In the data rows, 128 means zero.
Some points:
[169 138 138 150 105 120 156  94 159 135 128 126 178 161  96 146 126 185
 162 194 128 127 128 150 171 209 124  30  80 124 144  90  96  64 125 135
  88 145 127  93 168  95 179 141 187 131  88  84  93 167 169 177 159 160
 213 200  92  80  90 158 142 132 168 121]
[153 135 156 146 114 154 145 100 155 122  61 127  92 115 109  82  96 103
 135 128  94 152 135 166 141 144 143 159 166 167 172 137 105 141 133 163
 163 101 255 211   0   0  71 106  87 116 146  78 140 123 106 159 131 142
 146 156 125 173 140 141 159 177 120 139]
[137  89 124 156 110 134 165  94 157 129 158 147 155 119 145 113 159 174
 181  62 127 144 129 104 168 130 161 145 169 107 100  72  77 114 113  63
  84  71 148  81 117 160 107 105 188 109 188 170 125 120  99  95 155 122
 157 169 146 191 239 181  56  18 112 126]
[148  94 134 142 102 152 131 120 115 122  98  91 133  95 146 129 134 120
 157 141 146 153 152 165 119 179 115 110 129 103 136 157 133 143 182 196
 153 156  97 141 127 186 119 151 201 200 150  62 161 195  73   0  31  48
  85  92  58 114 154 109 136 161 109 156]
[ 34  35  85  34  23 187 108 100 187 156 169 103 107 255 255 168 126 129
 122 128 127 119 141 183  85 155 138 166 173 159 136 135 103 125  70  56
 105  94  53  89 141 104  92 151 112 106 119 120 197 136 219 137 124 116
  94 109 119 182 130 160 194 170 191 103]
[180 132 176 125 150 171  81 164 133 150 149 180  95 113 112 121 145 163
 130 168 168 170 126 225 180  15  41  78  84 143 112 144 139  89 134  83
 119  75  66 127 129 131 148 144 120  80 149 122 127 187 113 150 155 223
 117 112  92 107 157 128 126 131 156 123]
[209 158 131 109 156  91 157 113 170 114 140 140  99  89 124  91 135 173
 137 154 227 130   0  20  74 133  98 119 152  79 102  92 169 147  84 141
 160  99 103 140 137 107 133 117 118 136 131 158 176 153 183 134 100 152
  73 138 128 168 105 159 148 160 172 131]
[118  95  69 164 172 103 124 189 134 207 120 126 201 151  99 185 202 159
 118 141 106 172  84 160 113 140 187 120 160 145 125  93  53  77  95 105
 137 137  92 103 106 119 123 136  82 110 152 207 209 101 118 107  77 117
 132 159 153 135 185 176 168  61  20  91]
[131 171 117  87 172 183 111 118 182 142 141 176 201 127 116 160 126 164
 186 110 125 131 101 160 152 161 178 160  49  35  56 150  88 108 129 121
 125  98  89 109 129  96 141 111 141 162 151 104  87 105 105 129 157 125
 160 161 174 214  75  18 128 120 120 133]
[134 140 159 179 115 120 104 104 157 157 100 118  90 127 165  90 116 118
 103  79  96 147 131 148 180 150 156 136 118 114 177 141 148 159 129 162
 138 125 145 172 161 228 246  67   0  61  81 155  99 138 113 107 105  88
 164 140 122 154 137 114 128 136 171 156]
[124 113 104 158  90 133 126 114 110  80  59 127 112 101 138 124 135 139
  99 102  95 130 147 145 155 159 154  94 124 109 165 153 136  89 182 143
 143 152 141 145 145 148 151 157 180 156 211 196  81  81 185 198 198  80
   0   0 109 128  70 112 138  93  99  99]
[161 190 160 156 166 140 155 142 131 144 165 100 125 139 104  97 149 112
 151 114   0   0  54 108  59  77  94  91 132 154 119 128 128 130 111 126
 125 108 104 106 127 137 139 143 144 168 170 159 165 156 114 134 141 142
 127 132 137 147 144 149 156 180 164 162]
[147 154 150 140 148 133 120 135 119  97 106  93  63  83  86 106  96 104
  83  94 119 143 158 141 150 166 170 163 165 165 154 174 183 157 173 160
 149 194  73   0   0  62  94  81 114 116  91 132 121 128 152 143 136 151
 152 136 150 139 140 147 149 135 164 166]
[ 73 108  50  71 125  80  84  99 130 134 119 136 134 121 101 138 103  95
 121 120 127 136 112 131 146 160 162 148 115 134 149 106 148 181 133 167
 130 153 153 140 132 137 143 134 147 180 162 196 196  82  60 181 196 174
 146   4   0  56 145  75  48 131 145 111]
[126 189 144 182  83 178 119 128 142 158 132 168 153 136 101 157 143  78
 181  89 196 219  66   7  38  65  91  94 116 154 161 126 165  97 155  97
 107 152 115 139 141 133 118 125 121 168 133 129 169 154 150 182 130 127
 118 133 168 128 149 117 125 168 141 183]
[124 169 110 133 157 132 161 118 145 116 135 120 152 149  75 139 163 153
 154 180 215 138 250 158  36  18  59 104 128  92 122  88  75 124 111 119
 111 128 146 119 117 128 152 102  81 126 113 155 105 144 183 104 174 155
 112  95 113 119 120 133 116 145 146 214]
[174 104 120 105 109 132 184 147 101 111  79 129 188  89  76 128 106 110
 115 128 114 110 142 116 131 141 173 195 174 161 130 147 132 153 137 118
 139 128 135 142 161 192 220 215  46  43  42   0 124 113 102 128 169 106
  84 118 150 121 157 129 101 152 129 117]
[155 142 125 159 137 124 135 138  76 173 141  32 147  70 127 123 121 129
  92  85 109 140 143 137 165 134 163 133 151 159 135 136 180 161 129 123
 141 140  99 244 185   0   1  86 101  86  89 126  89 128 136  93 172 104
 130 137 137 115 155 128 119 144 166 157]
[115 111 150  94 125 177 112 111 107 111 106 116 104  87 115 129 121 150
 121 126 125 102 132 146 121 143 164 103 163 191 106 131 186 138 140 146
 126 122 176 141 203 230  88   0  83 103  60  67 115  66 106 160  98 151
 131 121 134 133 116 149 167 123  81 147]
[143 134 154  58 162 153  89 119  98  92 141 105 116 144 127 103 124 110
 132 102 149 147 163 110 134 131 144  85 191 130 129 193 139 129 125 147
 122 149 165 139 154 147 168 239 182  93 108 181  53   0  47  85  59 122
 103 177 134  98 144 126 152 175 153 119]
[ 98 116 125 116 171  89 114 117 131 154 134 156 129 103 103 101  99  94
 121 111 120 142 144 155 190 129 114 138 132 177 127 123 119 165  88 114
 144 133 157 115 148 133 142 138 154 220 194  77  64 151 193 168   4   0
  26 101  95  51 106 123  89 108 137 126]
[ 71 101 104  54  84  75 107  55  75 108  76 128 149  98 164  94 111 109
 102 102 100 145 129 126 112 107 155 156 132 135 120 183 144 155 128 127
 151 135 157 141 140 142 138 153 140 143 202 172 191 209  97  76 170 196
 147 178 129   0   0 132 107  10  88 165]
[101 113 213 162 118 115 155 146 103 136 115 207 130 128 199 158 156 204
 144 179 113 123 157 126 113 181 161 188 121 112  75  49 136  82  77 119
 119 155  94 109 138 110 114 140 102 213 188 133  96  74  80 126 118 180
 157 155 182 174 159  89  52 112 132 133]
[ 85 135  64 162 124  92 111 130 119 148 170  66  73 114 134 143 113  99
 104 123 114 144  84 115  92 106 105 177 138 151 158 105 139 129 157 129
 165 164 116 159 125 163 210 184 156  64 129  15   0  55  90  79 117 159
 135 128 117 151 121 142 143 105 117 125]
[113 161 146 147 109 116 148 128 166  94 106 151  76 161  97 103  92 135
  76 124 117 150 136 149 137 106 107 128  93 174 157 119 147 144 133 119
 130 112 150 130 167 111 153 183 223 158   8 145 169  69  24  31  57  61
 126  58 148 155  81 140 122  84 116 103]
[130  65  94  85  27  50  23  77  22  41 167  78 120 153  54 111 115 106
  97 118 110 103 171 154 117  99  98 139 141 104 109 131 181 142 161 144
 159 154 148 171 131 130 157 145 149 162 140 171 178 197 230 154  88 134
 187 187 158 174 138   0  42 100  32   6]
[164 124 195 167 189 134 152 173 116 146 166 106 134 146 160  92  91 140
 100 183 126 240 156  56   0  66 119  99  79 118  62 157  95 158 118 133
 119 111 145 117 138 159 120 120 144 109 146 131 149 160 147 205 179  91
 163 111 102 136 134 128 154 141 154 111]
[125 148 167 160 141 109 194 146 102 151 158 145 181 100 198 141 140  92
 166  95 178 123 126 200 190 108   0  71 109  64 112  97 124 114  78 141
 138 137 135 102 113 156 101 167 142 114  60  98 159  99 160 185 177 158
 189 127 113 101  96 125 167 133  92 117]
[138 105 150 139 131 158 107 162 115 121 132 193 145 126 145 149  81 122
  68 176 216   0  17  37 118  71 117 140  70  94 141 129  98 116 161 129
 113 156 165 137 100 111 107 122 133  99 143 166 134 153 158 111 118  86
 159 129 137 114 167 153 174 134 158 173]
[ 75 133  61  64 177 109 145 159 121 122 172 137 147 149 196 243 200 138
 124 111 100 150 186  69 172 131 141 196 145 141 140 123 132  70 104 135
  43  57 116 135  87 112 161 100 133 143 125 169 135 236 101 130 125 104
 120 123 167 132 154 204 190 196  75  38]
[131 164 126 132 169 100 146 162 165  64 127 135  66 152  76 101 115  73
 136 124  96 142 151 136 156 178 117 190 146 122 179 174  86 120 176 148
 155 188 126 162 255 155   0  61  84  81 123 120 110 134 132 119 127 171
 135 142 153 129 141 156 139 133 159 109]
[111 128  93 158 135 151 131 193 155 158 128 132 101 170 132 129 159 114
 176 205 137  97 149  93 191 202 147  40  48  79  86 114 112 177 127  89
  98  65  99 147  67 151 102 144 140 140 104  98 102  97 151 139 151 175
 135 172 198  81  89  97  59 129 107 136]
There is one direction along which these points spread out most. How far along it is each point below, from 0 to 99? 50 is the average, and the first point above lies past it. One standard deviation of the points above along it is 16.
[113 161 146 147 109 116 148 128 166  94 106 151  76 161  97 103  92 135
  76 124 117 150 136 149 137 106 107 128  93 174 157 119 147 144 133 119
 130 112 150 130 167 111 153 183 223 158   8 145 169  69  24  31  57  61
 126  58 148 155  81 140 122  84 116 103] 32
[180 132 176 125 150 171  81 164 133 150 149 180  95 113 112 121 145 163
 130 168 168 170 126 225 180  15  41  78  84 143 112 144 139  89 134  83
 119  75  66 127 129 131 148 144 120  80 149 122 127 187 113 150 155 223
 117 112  92 107 157 128 126 131 156 123] 68
[124 113 104 158  90 133 126 114 110  80  59 127 112 101 138 124 135 139
  99 102  95 130 147 145 155 159 154  94 124 109 165 153 136  89 182 143
 143 152 141 145 145 148 151 157 180 156 211 196  81  81 185 198 198  80
   0   0 109 128  70 112 138  93  99  99] 32
[164 124 195 167 189 134 152 173 116 146 166 106 134 146 160  92  91 140
 100 183 126 240 156  56   0  66 119  99  79 118  62 157  95 158 118 133
 119 111 145 117 138 159 120 120 144 109 146 131 149 160 147 205 179  91
 163 111 102 136 134 128 154 141 154 111] 69
[209 158 131 109 156  91 157 113 170 114 140 140  99  89 124  91 135 173
 137 154 227 130   0  20  74 133  98 119 152  79 102  92 169 147  84 141
 160  99 103 140 137 107 133 117 118 136 131 158 176 153 183 134 100 152
  73 138 128 168 105 159 148 160 172 131] 68
[161 190 160 156 166 140 155 142 131 144 165 100 125 139 104  97 149 112
 151 114   0   0  54 108  59  77  94  91 132 154 119 128 128 130 111 126
 125 108 104 106 127 137 139 143 144 168 170 159 165 156 114 134 141 142
 127 132 137 147 144 149 156 180 164 162] 64
[111 128  93 158 135 151 131 193 155 158 128 132 101 170 132 129 159 114
 176 205 137  97 149  93 191 202 147  40  48  79  86 114 112 177 127  89
  98  65  99 147  67 151 102 144 140 140 104  98 102  97 151 139 151 175
 135 172 198  81  89  97  59 129 107 136] 65
[131 164 126 132 169 100 146 162 165  64 127 135  66 152  76 101 115  73
 136 124  96 142 151 136 156 178 117 190 146 122 179 174  86 120 176 148
 155 188 126 162 255 155   0  61  84  81 123 120 110 134 132 119 127 171
 135 142 153 129 141 156 139 133 159 109] 38
[169 138 138 150 105 120 156  94 159 135 128 126 178 161  96 146 126 185
 162 194 128 127 128 150 171 209 124  30  80 124 144  90  96  64 125 135
  88 145 127  93 168  95 179 141 187 131  88  84  93 167 169 177 159 160
 213 200  92  80  90 158 142 132 168 121] 66
[131 171 117  87 172 183 111 118 182 142 141 176 201 127 116 160 126 164
 186 110 125 131 101 160 152 161 178 160  49  35  56 150  88 108 129 121
 125  98  89 109 129  96 141 111 141 162 151 104  87 105 105 129 157 125
 160 161 174 214  75  18 128 120 120 133] 66
[101 113 213 162 118 115 155 146 103 136 115 207 130 128 199 158 156 204
 144 179 113 123 157 126 113 181 161 188 121 112  75  49 136  82  77 119
 119 155  94 109 138 110 114 140 102 213 188 133  96  74  80 126 118 180
 157 155 182 174 159  89  52 112 132 133] 64
